One turning vector, and how many steps it has turned
The counts run from 0 to 122.
[ -9 -23  11   2  30  -9 -12 -21   6   6  12  25 -20   3  -2  13  15 -17
   7  16  24 -10   7 -17  30   3   3 -10  18  -4   9 -22  -1 -16   4  24
  10  26 -31   0 -13 -26  15   4   9 -17 -10 -10] : 93
[ -3 -19  14   3  44   6  11 -16   5  19  19  24 -34  -7   7  12   5  -2
   9  14   7   1  -3 -11  35 -16  16  -8  13   0  10 -25  -7 -14   6  24
  10  23 -24   6 -11 -16  -8   6  20 -14  -6   2] : 91
[ -4   3  11   4  22  -9 -20 -31  19  19  21   4  -6  14   1   5  29  -4
   2  21   2   8  20  -1  30 -12 -16  -5  -4  -1  -6 -23   3  -5  20  29
  -2  23 -17   0 -17 -24   3 -11  13 -23  -2   4] : 75
[ -5 -10   7  16  23 -18 -20 -34  10  20  21  12  -8   9  -5   0  32 -13
   8  16  13  -7  20   2  12 -11  -3  -7  12  -9 -15 -17   8 -17  -5  36
   7  14 -25   6  -7 -30  -6  -7  22 -18   0  -1] : 95
[-19 -15   8   0  39 -13   7 -23 -13  13  24  22 -18  10  -4   8   9  -2
  11  12  11   4  -2 -20  19  -6  29  -3  11  -3  -4 -24 -10   2  10  34
   4  19 -33  10  -6 -16  14   7  16 -23  -6 -16] : 6
[ -9 -16   3  -1  23   5 -15 -36   9  23   8   8   1  -6  12  14  24 -19
   6   8   7  -6   9   2  23  -5   1 -10  11  -8  15 -28  -7 -16  -1  26
  10  18 -24 -21 -16 -37  -8  13   4 -22   7  -5] : 121
[-10  -7  -3   9  27 -14 -16 -30  -5  28  11  11  -3  -2   2  -1  27  -5
   0   6  -5  17  36   3   9 -23  -6  -4  11  -2  -3 -20   3 -11  -9  27
  -3   7 -26  -2   5 -35 -10 -10  24 -26   1  -9] : 115
[-20  -5   4  13  22  -1  -9 -47   4  21   7  -1  11  10   8   2  29  -6
  14   8   4   1   8   2   6  -3   3 -10  -2 -15  -8 -11  -7  -3 -11  46
   8  11 -21 -12 -15 -26  -3  -2  20 -25  -6  -7] : 68
[ -3 -10   4  23  32  -4 -13 -32  14  23   7   6  -3   6   2  -1  31 -11
   7  15  11 -12  13   1  25 -16  -7 -12   2 -15 -16  -4  -1 -18  -9  33
  13  19 -16  -3 -15 -24 -10  -2  19 -21  -3   2] : 2
[-22 -15  -4  11  15  -5  -9 -41   4  15   9  -1   7   4  10   8  27 -16
  17  15  18   0  11  -6  10   3   5 -15   8 -14   1 -13 -10  -1  -2  44
  14   9 -32 -18 -18 -29  13   0  10 -21 -11 -12] : 67
[-18 -10   3  10  22  -7   4 -34  15  12  15  18 -11  11   1   6   6  -9
  14  14  17  -1   2 -17  21  -4  -3 -11   4  -6 -12  -8  -7 -11  14  38
   9  15 -34   3 -16 -15  16  -7  17 -18 -24  -9] : 39
[ -9   1  11  -1  30   8   7 -27  16  26  18   1 -15  -8  17  14  -1   0
   8  19  -9  13   2  -1  37 -23   2  -8  -1   7  14 -35  -6  -2  13  28
  -2  19 -19  -6 -18 -13 -18  -3  10 -23 -10   9] : 17
[-12   1   6  12  22   3  11 -31  24  21  14   1 -13  -5  17  -1   1  -3
  11  26   6   9  14  -4  22 -14  -6 -22   0 -11  -2 -17  -4   0   4  34
   1   4 -31  -1 -23 -20  -2 -18  27  -9 -30  -2] : 104
[ -1 -13   4  -3  19  -9 -18 -30   0  20  21   9  -8  -7   9  14  24 -22
   8  11   4  -4  20   4  18  -6   1   0  19  -3  11 -32  -4 -21  -2  28
   9  13 -29 -11  -4 -42  -4   3   7 -20   4  -5] : 28
[-21 -13   4  -8  23  -5  -7 -30 -11  13  23   1  -5   7   8  21  13  -8
  17  13   5   4  -3 -11  20  -1  27  -5   3 -12   6 -35  -9  13   7  42
   0  16 -33  -7  -8 -24  15   7   7 -23  -2  -6] : 100
[-26 -26  -4  18  22  -5   2 -33   6  18 -14  21   2  -4  16   6  21 -17
   5  12   3  19  18  -4  23 -18  -1 -19  10  -4   4 -10  -9 -10  -1  17
   7   5 -28 -14 -15 -18  10   0  18 -22 -14 -17] : 86
[-17 -25  -3   3  29   0   5 -19  -7  13  12  16 -13 -17  17  20  17  -9
  13  16   5  18   8  -6  30 -13  19 -11  25  -4  24 -28 -20  -1  11  20
   1  11 -24 -12 -12 -22   6  11   8 -16   2 -13] : 119
[-29   0   1   4  26  -4  -5 -41  -8  19  10   3   4  12   7   8  20  -1
  13  13  -8  23  10  -3  11 -13  15  -9  -7  -6   4 -19  -9  13   2  36
  -4  11 -27 -10  -9 -20  15  -3  16 -33  -1 -16] : 14
[-17  -2   9   6  34   3 -13 -34  -1  25  12   5  -6  19   1   8  23   5
   1   9  -8  16   9  -2  24 -26   8   1 -17   6   4 -19  -6   2   9  27
  -6  35 -14   1  -6 -15   2   3  22 -32   9  -5] : 108
[-17  -9   5   4  25 -18  -8 -39   4  11  12  16  -2  17 -10   3  11  -8
   7  13  13  -2   7 -14  11  -3  -2  -7   2  -3 -13  -9  -1  -7   7  39
   7  24 -36   4 -11 -25  17 -13  17 -24 -21 -17] : 40
[ -9 -15   9   2  23 -14   7 -19  13  17  20  24 -15   0   6   6   3 -16
   5  18   6  16  18 -10  30 -12 -11  -4  18  11   6 -27  -6 -19  30  20
   2  10 -27  -2 -13 -28   7  -8   4 -14 -21 -12] : 112
[ -7  -2   3  -6  20  -1 -13 -24   0  28  24   3 -12 -11  11  13  17  -3
   1  16 -14  22  17   9  21 -19   6   5   8   0  22 -45   2  -6  -1  26
  -8  13 -24  -7  -5 -33 -14  -5  14 -22   8   4] : 82
[-14 -20   0   3  35 -19  -3 -28 -10  19  11  30  -6   6 -10   4  13  -9
   5   4   6   5  10 -11  11 -17  17  -1  17  -1  -1 -16  -3 -15  -7  29
   8  19 -35   1   5 -27   3   0  21 -23  -3 -24] : 60
[ -1  -7  12  16  30   8   6 -27  21  19  22   1 -17   0  12   6  11  -4
  15  23  13  -8  -3  -4  37 -10   1 -13   4 -10  -8 -25  -7 -12  18  36
  14  17 -21   1 -28 -17 -13   1  10  -8 -10   8] : 37
[ -5 -21   1  22  35 -10  14 -24   7  21  10  23 -16  -5  13  -1  13 -14
   3   6  13   5  17  -8  24 -17  -1 -13  22   1 -15 -11  -8 -26  12  26
  14   4 -27   2  -8 -17   0  -1  15 -12 -16 -14] : 58
[ -6  -9   3   1  33  -5 -18 -22 -11  22  23  10 -19  -3   2  12  24   0
   6  13   2  -1  10   0   9 -18  21   2  14  -9   2 -32   8  -5 -17  35
  -4  14 -28   7   3 -29 -15   0  24 -17  12   0] : 62
[-14 -10   4  13  10  -8   1 -29  13  10  24   3 -10  -4  17  -1  15  -8
  13  29   5  14  19  -6  17 -10  -1 -16  15 -14  -8 -22   0   2   8  36
  -3 -14 -35   3 -18 -13   1 -19  20 -11 -25  -4] : 11
[-12   4  11   4  30  11   2 -33   3  29  20  -6  -4   1  10   7  13   4
   5  12 -16  18   3   5  29 -23   8   2 -11   2  15 -32 -10   6   9  34
  -4  18 -18  -6 -15 -16 -16  -8  11 -27   3   8] : 16
[  3  -9   3   5  35  -2 -10 -14  -2  14  34   6 -24 -13   9  12  19   5
   8  23   5   6   4  -1  25 -19  19  -2  20 -14   7 -37   7   3 -10  32
   1   4 -27  11  -6 -25 -20   5  20 -11   5   6] : 63
[-24  -7   6  -6  28  -9  -1 -27 -14  20  15  20  -5   6   2  10   6  -6
   0   7 -10  27  11  -7  11 -18  13   4   6   9  10 -32  -5   5   7  26
  -7  11 -32  -3   4 -27  12  -5  11 -32   2 -19] : 80
[-17   0   5   5  30 -14 -11 -35   1  21  15  13  -8  19  -7   3  22  -1
   3  13   3   5  13 -10   7 -13   0  -1  -5  -6 -12 -12   5  -1  -6  39
   1  29 -27   8  -3 -22   7 -17  24 -27  -9 -14] : 41
